Small tables with named rows and columns. After each table, cells are looked up by row and column.

fatuno:
         pala  binadu  sep
nipog      63      50   45
tepotu     62      62   74
sol        39      52   50
nuba       58      43   27
beg        51      58   64
fotes      66      50   45
tok        53      65   80
rokevo     14      50   44
sabavut    62      50   44
rupuz      71      50   44
pez        66      56   59

pez, sep => 59
fotes, sep => 45
nuba, sep => 27
sol, pala => 39
rupuz, pala => 71
rokevo, sep => 44
nipog, binadu => 50
rupuz, binadu => 50
tok, sep => 80
sol, sep => 50
tok, pala => 53
pez, pala => 66
beg, pala => 51
fotes, pala => 66
beg, binadu => 58
beg, sep => 64
fotes, binadu => 50
tepotu, sep => 74
pez, binadu => 56
Row with the largest binadu: tok

bavukub:
,vazon,rukiv,zufa,fik,tizakos,des,moregi,mebopab
popomuz,37,30,75,49,77,61,70,27
faloz,21,8,18,30,25,71,27,13
bom,34,31,25,20,27,51,31,34
pumuvi,13,33,63,22,46,77,62,23
rul,28,35,51,5,47,56,53,33

pumuvi, des -> 77
popomuz, rukiv -> 30
pumuvi, vazon -> 13
bom, moregi -> 31
pumuvi, mebopab -> 23
pumuvi, moregi -> 62
popomuz, vazon -> 37
popomuz, mebopab -> 27
rul, fik -> 5
bom, des -> 51
popomuz, moregi -> 70
rul, rukiv -> 35
faloz, des -> 71
rul, tizakos -> 47
rul, moregi -> 53

Table faberiv
,goni,suroli,lam,zali,bot,pef
tabo,71,63,147,61,111,69
zabede,64,182,111,63,152,49
solure,93,34,86,98,94,93
gib,104,105,84,93,45,82
takanop,74,196,97,103,50,28
fivumu,7,104,185,11,170,76
mikezik,65,41,42,151,1,164
navi,93,18,84,102,46,64
keb,65,18,136,68,147,82
buk,74,14,169,46,120,106

What is the zali of takanop in faberiv?
103
What is the lam of navi in faberiv?
84
What is the goni of tabo in faberiv?
71
What is the bot of gib in faberiv?
45
What is the goni of zabede in faberiv?
64
What is the goni of keb in faberiv?
65
What is the lam of solure in faberiv?
86
What is the goni of solure in faberiv?
93
What is the lam of tabo in faberiv?
147

zeleza
|  | kuzefo | ruso | guzurun | biv | dos | zofav | posidas | nofuga | kel |
|---|---|---|---|---|---|---|---|---|---|
| zal | 74 | 170 | 146 | 164 | 146 | 132 | 78 | 123 | 65 |
| muf | 112 | 123 | 66 | 110 | 179 | 110 | 94 | 90 | 116 |
| gefi | 190 | 95 | 78 | 142 | 126 | 92 | 94 | 80 | 135 |
| navo | 116 | 127 | 152 | 132 | 150 | 90 | 147 | 73 | 86 |
| tifep | 171 | 162 | 194 | 93 | 97 | 91 | 156 | 121 | 123 |
| teseto | 137 | 156 | 91 | 100 | 167 | 67 | 148 | 120 | 47 |
| vot | 165 | 62 | 162 | 140 | 103 | 150 | 71 | 145 | 63 |
| rozisif | 168 | 146 | 76 | 82 | 55 | 160 | 131 | 154 | 138 |

What is the posidas of navo in zeleza? 147
What is the dos of rozisif in zeleza? 55
What is the nofuga of navo in zeleza? 73
What is the guzurun of rozisif in zeleza? 76
What is the guzurun of teseto in zeleza? 91
What is the zofav of vot in zeleza? 150
What is the nofuga of teseto in zeleza? 120
What is the posidas of zal in zeleza? 78
What is the zofav of rozisif in zeleza? 160

nibe:
         ziset  fif  fakar  biz  vid  piz  ver  revukag
zusu       201  106     93  155  135  123  221      139
pubafu     148  137    142  144  131  149  130      136
tinik      185  167    153  190  164   19  144       91
pudoge     138  138    137  137  139  134  139      140
gisudil    137  137    140  140  138  141  139      138
keb        138  135    137  140  136  148  134      133
zut        159  123    148  151  119  182  136      154
nur        119  146    126  123  153  127  145      140
fup        149  138    141  145  131  150  129      135
maf        137  139    139  139  138  138  140      138
gibobut    206  161    177  221  101  107  116      163
fiv        147  141    137  143  138  129  132      132
sim        134  140    135  132  140  124  144      144
sobozib    105  157    127  107  157  131  147      138

What is the fakar of zusu in nibe? 93
What is the fakar of fup in nibe? 141
What is the revukag of keb in nibe? 133
What is the ver of gisudil in nibe? 139
What is the biz of sobozib in nibe? 107
What is the revukag of zusu in nibe? 139
What is the revukag of sobozib in nibe? 138
What is the revukag of maf in nibe? 138
What is the revukag of gisudil in nibe? 138
What is the fakar of pudoge in nibe? 137

